In the rows, zero is written as 128.
Each named turn below is shown by a few rows before and after it. Which turns, in which order, take the first row of each later pair to the second? The first pair is answered.
vuk (before |-> after):
[141 146 128 128 105 132 123 151 129 144 101 114 151 132 149 121 112 101
 152 111 118 134 141 118 125 117 153] |-> [138 148 123 144 100 118 103 144 108 133 103 119 144 122 146 113 105 112
 150 134 145 141 112 121 131 128 143]
[124 145 109  95 130 149 155 117 161 133 134 133  96 143  98 168 183 119
 165 121 105 137 170 152 138 103  90] |-> [124 155 101 103 113 144 147 139 158 137 103 129 106 149 114 163 180 115
 184 126 124 133 166 145 136 100 103]
[143 125 134 110 179 148 159 109 143  96 153 134 102 123 114 129 151 145
  90 115  91 122 130 143 110 120 125] |-> [152 131 129  95 161 153 161 139 152 107 128 138 126 134 134 127 138 123
 118  92  83 122 149 138 101 102 147]
[144 157 155 134 124 120 158 133 150 108 101 121 125 134 117 160 125 130
 153 107 136 130 116 109  96 132 126] |-> [141 155 152 142 117 117 147 140 151 110  98 122 118 133 112 153 124 128
 158 115 137 128 107 106  98 137 118]
fef (before |-> after):
[ 99 117 131 168 169 111 127  98 117  90 159 138  95 132 110 113 113 120
 109 122 139 150  89 147 135 154  91] |-> [107 125 154 135 170 150 161 113 143  84 166 150 130 139 140 106  99  93
 123  86  96 144 121 147 122 136 131]
[133 140 132 132 102 135 104 164 115 120  90 119 157 141 149 126  82 114
 130 104 129 111 146 115 106 135 124] |-> [119 125 125 158 109 111  79 143  99 113 106 110 122 133 127 132 104 142
 120 133 158 127 112 109 115 145  96]
[136 175 151 142 114 130 140 152 124  84 131 144 145 130 158  97 112  78
 144  82 116 135 105 115 124 141 117] |-> [132 166 139 163 102 112 110 159 105  83 129 130 130 128 143 100 123  85
 150 109 151 142  88 110 127 149 101]
Rubun (before |-> after):
[146  88 146 119 154 144 109  85 102 105 159 135 142  95 132  98  63 175
  78 118  68 119  95 105 130 138 162] |-> [151 125 132  92 115 165 109 149 122 123  97 142 184 129 158 102  57 115
 145  81  62 124 141 114 110 111 181]
[126 191 120 157 108 103 132 142  78 129  77  78 105 129 149 150 144 142
 128 155 209 137 111 110 134 135  63] |-> [127 184 121 163 103 105 135 140  74 124  82  82 111 136 154 146 139 140
 125 149 202 139 106 103 129 140  60]
[114 160 157 131 129 153 140 133 140 132 139 167 139 146 152 115 113  92
 151  75 118 114 133 131 125 125 122] |-> [111 143 137 109 142 147 145 130 156 163 135 152 115 156 108 166 154 124
 156  94 126 108 145 138 142 101 115]
regem (before |-> after):
[ 95 133 142 134 169 113 106 146 157 119 176 117 134 108 104 119  94 151
 111 161 145 118  59 181 154 134 116] |-> [108 126 140 118 166 122 108 158 150 143 166  96 160 105 121 118  81 160
 108 168 137  99  69 180 154 121 154]
[127 125 126 107 120 125 135 143 149 139 110 126 124 137 127 156 139 123
 153 107 120 131 147 146  96 118 151] |-> [112 138 123 121 113 119 117 136 146 125 110 128 101 144 124 150 150 112
 160 109 134 148 142 151 105 129 123]
[148 143 132 122 197 140 150 129 178  96 173 102 101 164 106 156 181 143
  74 104 111 140 140 116 142 131  85] |-> [178 141 117 115 146 133  92 194 153 145 100  55 159 171 141 136 159 153
 100 133 146 125 146 101 135  93 147]
[ 94 139 111 141 122 102 107 126 127 112 121 151  69 151  82 147 166 113
 161 139 165 161 132 146 130 147  67] |-> [132 105 125  66 154 160 168 119 155 156 134 126 132 144 120 162 135 148
 125 110  78 103 177 142 118  96 180]

(2 to 4 turns a pair)
[141 159 188 137 144 146 184  93 126  87 184 184 117 136 117 123  92 118
 113  66  92 139  92 134 125 174  95] |-> [165 151 141 146  59 117  74 189  90 179  77 111 154 144 145 123 100 149
 168 145 168 124  88 110 129 137 150] -> regem then fef then Rubun
[139 138 101  84 134 125 107 168 143 198  79  99 162 118 126 139 131 138
 147 191 128 123 145 120 128 100 136] |-> [107 152 130 140 163 101 125 101 133 109 156 155 117 108 111  96 119  93
 128 149 127 166 103 130 127 165  42] -> regem then Rubun
[132 137 115 119  96 125 106 173 128 146  64 105 139 149 137 128 134 122
 163 127 146 114 143 136 124 108 162] |-> [105 116 135 126 166 129 156  88 142  97 160 144  82 133  96 152 145 132
 106 112 112 124 128 149 145 137 112] -> vuk then regem
[122 138  97 114 167 143 131 111 112  68 174 168 119  94 139 101  86 163
  93  89 101 129  79 115 104 183 115] |-> [138 131  54  75 120 152  91 200 125 154  80 134 160 122 153 129 109 171
 154 126 118 112 123 103 103 132 174] -> regem then Rubun
[133 125 134  69 140 168 195 141 172 157 121 138 152 148 125 158 131 109
 151  88  77 104 180 140 104  85 173] |-> [103 145 107 167  88  82  84 152 108 130 105 129  90 147  96 125 164  98
 178 161 196 153 102 132 126 135  64] -> regem then vuk
[141 168 143 117  87 145 117 190 136 118  72 143 190 156 183  95  99  60
 195  84 117 142 156 128 108 123 141] |-> [107 126 113 169  94  81  50 138  91 134  97 109  98 134 110 123 153 144
 157 182 205 160  88 121 146 147  70] -> fef then Rubun then Rubun
[111  91 106 158 151 136 124 108 106 111 135 122  85 104 109 122 135 166
  65 157 143 112  80 138 142 142 109] |-> [141  92 122 111 155 164 148 124 117 135 119 109 127 105 136 115 113 171
  60 137  95  88 113 133 134 120 169] -> regem then fef
[149 128 113  87 160 152 169 132 153 165 132  87 130 110 159 148 122 146
 122 124  87  79 153 131 125  76 169] |-> [141 143  92 133 103 108  97 164 117 175  75  66 131 116 171 123 132 128
 159 153 156 104 123 126 131  84 141] -> regem then regem then regem
[125 111  95 108 124 113 104 152 135 168  82 100 121 132 111 188 148 157
 139 152 161 116 132 134 133 106 154] |-> [100 127 110  95 155 120 150 117 161 137 124 139  92 141  88 210 154 135
 135 123 138 129 142 147 131 117 113] -> regem then vuk
[105 114 100 112 103 120 112 166 153 184  62 101 119 159 105 184 179 133
 190 167 147 145 153 139 133 102 133] |-> [ 90 107 142 170 147  94 119  68 120  91 164 130  83 123  95 132 144 142
 117 156 152 161  83 131 139 168  69] -> regem then regem then regem then Rubun
[ 91 108 134 148 175 128 171  48 127  75 196 162  78 138 101 124 135 116
  70  97 116 153 120 146 119 159  66] |-> [ 88 120 124 183 145  94 118  59  93  76 171 140  73 137  99 106 136 127
  79 132 162 166  84 138 127 168  48] -> regem then vuk then regem
